Some points:
[ 64   8  35  41   9 127  44   7 -22 -61 -96 -15 -37 -44  61  33  22  16 -22  66  83 -15  24  26 -35  33  35  95 -14 -37 -37  49]
[-96  18 -30  42  27   6  92  -2  -7 -57  50 -12 -43  -3 -18  37  17  26  42  32  17  64 -24 -81  -2 -23  41 -69  -8  23 -35  14]
[ 42  12 -23 -23  14 -12   7  10  -4  24   7 -17  18   1 -24 -32  14  22  41  19  12  -8  35  15  -2 -27 -37   8 -19  22  33  16]
[ 24   6 -19 -21 -70 -16  40  10 -19  20   3 -12  20   0  71  41  24  22  48  -2 -41 -22 -44 -82   9  -4  34 -10 -16  14 -29  54]
[-13  31  39  35  17  -1   5   3  37  21  -2   0 -46  67 -13  15 -38 -40 -15 -16   1 -20 -37   3  24 -30 -30  13 -17 -22  25 -44]
[ 12   0 -17 -27  12  13 -22  11  12 -62   5 -16  15  18 -27  39  26  22  44   6  -7 -20  32   7 -38 -28 -36  -3  -3  35  23 -10]
[ 26  33  35  35 -55 -17  26  24  -7  17  12  82  28 -13 -14 -29  28 -54  38  29  62  54  28 -79  -9  45 -24  71  75  30 -27  38]
[-22  12 -26 -28  30  -7  15   1 -22  20 -21  -5  24  18  76  31 -39 -49 -21 -18   0  -4  28  22  13 -14 -34 -11 102  35  31  23]
[-22 -65  27  19  18   7 -20   9   2  11 -19 -16 -39  -1  -8 -41  37 -58 -34  -2  -2  53 -32   4 -13  38 -25  -5  -7 -34  26  -4]
[ -1  15 -39  51  16  -5   9   6  26  22 -16  -4  22  14 -18  33  34 -48 -35  -3 -16 -12 -41   8   5 -25 -35  -3  -9  37  28  -3]
[  0 -85  28  34 -51 -44  59   6 -23   5  -3 -18  25 -22  -9 -32 -35 -45 -19 -13  26 -43 -30  17   1 -17 -15  -3  86  39 -27  28]
[-12  24  45  44  18  -6  -2   5   7  12  21 -13 -49   8 -13 -38  26  23 -31  -6 -16 -29  43  18   9  64 -20  -7  -8  41 -45   5]
[  -5   14  -17  -20   20   10   -7   -7  -72  -55  -22  -17   17   14  -19   35   10   18   27   79 -103   -8  -26    7   96   -6  -21  -53    3   16   32   30]
[ 11   5 -20 -22  17 -10   6  15 -44  13  -7  -9 -51 -22  69 -30  17  13 -35  14  -3 -10  32 -84   6 -23  26   0 -23  28 -37  13]
[  4 -62  25  24  20  -8  -7   8  19  19  -9 -20 -43  42 -10  29 -46 -46  57   8   3  50 -26   5  21  45 -13  22 -12 -19  17 -68]
[-21 -75  34  37  21  -4   8   7 -14  15 -10  -7  32 -12  -7 -44 -44  31 -24  -2 -26 -30 -26   6  19 -34 -22  -2 -16 -36 -39 -12]
[ 27   8 -17 -10   5   2 -38   7  54  17   9 -20 -56   6  71 -38  11  11  44  54  -7 -13  25  22 -20 -19  32   4 -11  24  16   0]
[ 36   2 -16 -19   6  34 -87  22  41 -58  37  90  16  55 -17  24  20  21  34 -40  31 -16  26  15  86  -8  36 -56 -17  37  10  -3]
[  5   6 -29 -22   9  -1  -9   9  31  20   5  -7 -57   9 -27  44  29  25 -34  -8  -4 -13 -43  14  14 -20  33  23 -11  39  27   4]
[ -3  13 -23 -23  12  21  -5  10   7  17  -7  -6  29   6 -23 -40  19  17 -37  16  -6 -11 -42  12 -14 -19  38  10 -11  28  33   2]
[-13   7 -31 -30 -78  -9  27  13  20 -61   8 -15  28  44 -23   9 -44 -43 -23  22   8 -20  35   8  26   1  47 -24 -20 -38  30 -23]
[ -36   25   24   27  -59   39    4  -91  -37   13 -127   -2  -34  -12  -13  -34   15   13  -19  -29    7   42  -24   10  -95   40   39  -90   -7   40   29  -84]
[-32  22  42  37 -67   3   4   4 -34  23  -4 -13  22   2  -7  37  31 -52  49  14 -18 -26 -27   9  27 -29 -25  -8 -12  31 -46 -15]
[  -7    9  -24  -25   21  -12  -20   11  -23   20  -17   93   13 -127  -15  -15    1    5   30   84    6  -22   27   22  -34   49  -29   -9  -25   15  -30   99]
[ -8  35  31  39  18 -11  11  12 -38  17   7  -6 -45   0 -11  31 -50  39 -17 -19  20 -33 -35   9   2  58 -19 -14 -10 -31  44  -7]
[-14  26  48  35  27   1  11   6  -2  25  11  -7  28  32 -15  19 -37 -43 -12 -27 -10 -12  43  10   5 -29 -24  -7 -14 -26 -43  -9]
[  4  15 -33 -33  18  -1 -16  11   0  21  11  -9  24   8 -15  25 -39 -54 -16 -16  15 -11 -45  15  -6 -18  42  11 -13 -33 -47 -13]
[ -8  11 -28 -19  19  13 -21  25   2  12   1 -15 -52  -6 -31 -36 -37  24 -13 -36 -10 -17  29 -81 -20 -23  40  25 103 -47 -32  28]
[ -9  19 -33 -26 -71  -9  31   9 -34  24 -30  -8  17 -24 -13 -35  22  23  42  -8 -73 -14 -29  19  44 -14 -34 -30 -13   5 -35  36]
[-36 -68  21  21 -68  -7  16  15 -22  17  -7 -12 -50 -20 -19  35 -38 -38 -16 -66  -2  51  47   6  -8  36 -18  49 -23 -14  43  15]
[-25  22 -45  51   2  14 -57  14  47  18  29 -15  26   8 -14  21 -40 -44 -22 -15  24 -22  23   9 -39  55 -24  22  -8 -25  23 -19]
[-10   3 -15 -15  10  -5 -11   9  55  25   3 -15  26  15  73  34  22  22  46  34  -1 -12  30  20   7 -11  36 -23  -5  23  12 -23]
[ -2  17  52 -45   9  15 -29  21   9  20   7 -16  31  -5 -19  37  44  28 -28   1   8 -24  32   4 -40  51 -31  14  -1 -39  25 -33]
[  4  11 -25 -30  26 -10  19   7   3  22  -3  -5  22  11 -26  24 -39 -51  -8 -36 -14 -10  35  19   2 -13  50  26 -14 -32 -40  15]
[-11   9 -14 -23  12  11 -17   5   4 -68   8 -17  19 -11 -19 -43  16  15  40  16 -16 -18  32  10   5 -24 -30  18 -12  26  29   2]
[-14 -60  18  28  17   2 -26  11 -15  20  -8 106 -42  34  -3 -35  30  28  40  21   0  36 -30  10   5  35 -23   8  -8 -44  21 -42]
[  1  15  57 -47  22  -9  14  10  16  19   0 -13 -45   1 -18  29  38 -57 -22   7  22 -18 -37   8  30 -17  40 -47 -13 -44  27  -8]
[-14 -68  22  22  25 -23  17  18 -11  20 -22 -10  37  30 -10  37 -38  40 -26 -21   3  59 -24   8 -13  46 -21 -16  -9 -25 -43  -9]
[127  -1 -22  -7  24  25 -22 -89  72  24  -7  58  15 -85 -19 -29  14   9  37   8  60 -15  17 -69  72 -15  24 -47  69  17  25 -19]
[ -6  12 -27 -24  22 -21  26   3 -19  15  13  -6  25 -19 -16 -35  25  18 -33   3   2 -15 -40  22   9 -12  42  25 -15  25 -36  22]
[  11    5  -32  -38   14   33  -35 -124   17   18   10  -15   21    6  -18   31  -37   19  -20  -37    3  -28   19  -84  -32   52  -44   41  -21  -25  -44  -17]
[ 20  27 -32 -37  23 -15  -8  19  -6 -71 -10 -23  22 -28  -8 -37  19  11  39 -18 -13  67 -44  17 -24  59 -28  22  -8  30 -45   6]
[  29   19   33   43  -49 -122  -54  -99  -45   10  -25  -21   18   15   -8  -29   35   21  -15  -80   28   53   32   20  -31  -29   38  -20  -19  -41  -28   68]
[ 14  17  39 -26 -59 -46 -41 -93  76 -60  -7  74  21 -50  -9  33 -37  29 -30  23  25  60  20  21  30 -27  36  54  75 -29  23 -56]
[ -5  21  44  41  23 -11  -1  19  14 -69 -26  -7  26  -6 -11  25 -41  33 -16 -30   4 -25 -42   3 -17 -32 -28  13 -14 -27 -36   3]
[-43 -61  24  27  12  15 -18   2 -10  15  18 -16 -40   5  -5 -34  32  25  46   9  12  44 -30  11  -9  33 -21  39  -2 -44  25 -25]
[-14  13 -28 -35  18 -24  19  -1  18 -68   2   1 -54  31  81  11 -35 -49 -14 -37  -4 -19  23  12   2 -15 -40  -8 -15 -32  24 -14]
These points spread out most along one direction. Take the direction at right angles to it along which they spread out most. Go by this last direction. How far along it is each point below, from 0 to 99? 50 is the average, and the first point above lies past it. One standard deviation of the points above along it is 16.
[-20 -63  39  30  19  19 -25   5 -24  14  25 -23  35   1  -6 -33  16  20  36  -4   4  53 -27   9   7  43 -15   9  -8  39  30  -6] 52
[  69  -55   31   27  -51   11   54    4  -54  -50  127   81   13   -8   -4   22  -33  -38  -30   -8 -109   48  -24   15  -67  -23  -17  -58  -10  -26  -28  -17] 41
[ -1  14 -42  51  14  -1  22   8   2 -59  14 -15  25  10 -14  19  45 -42 -30  -2   5 -18  35  11  33 -17 -30 -26  -4 -47  26 -19] 38
[ -8  15 -19 -22  14  23 -26   5 -22  16  26 -13  24 -14 -19 -34  11  11  46  22  13 -22 -44  15 -37 -25  45  15  -7  22  35   4] 44
[ -1  21  36 -40 -66 -22  46  12  -7  18   5 -17 -51   7 -11 -34 -46  35 -30  12  37 -13 -35  22  36 -18 -40 -12  81  29 -35  19] 48
[-14   5 -30 -24  14  -7  -1  10 -10  18   1  -6 -53  11 -25 -31  25  19 -31  16  -1 -14  41  21  -8 -21  36   1 -10  32 -51 -13] 44
[-10  13 -21 -24  15 -12  25   6   2  25   8 -14  22 -27 -20 -34  14  22  40  36   3 -10  39  16   3 -26 -35  -5 -17  16  32   3] 42
[ 16  14 -24 -18   5  32 -50  19  38  24   9  -8  25  32  70  21 -44  30 -17 -36  -5  -4  19  15 -44 -24  30  14  -7 -35  24  -3] 51
[  2   7  -8 -18  13  -5   1  15  10  12  -6  -8  32   6  67 -44  16  16 -39  15  -9  -9  25 -92   5 -15  31  12 -23  27  37  11] 47
[-12   7 -16 -18  18   2  18   6   7  22   8  -3  25  -8  70  34  30  25 -27 -32 -27 -10  30  21   5 -11  38   5  -6  30  31  12] 39
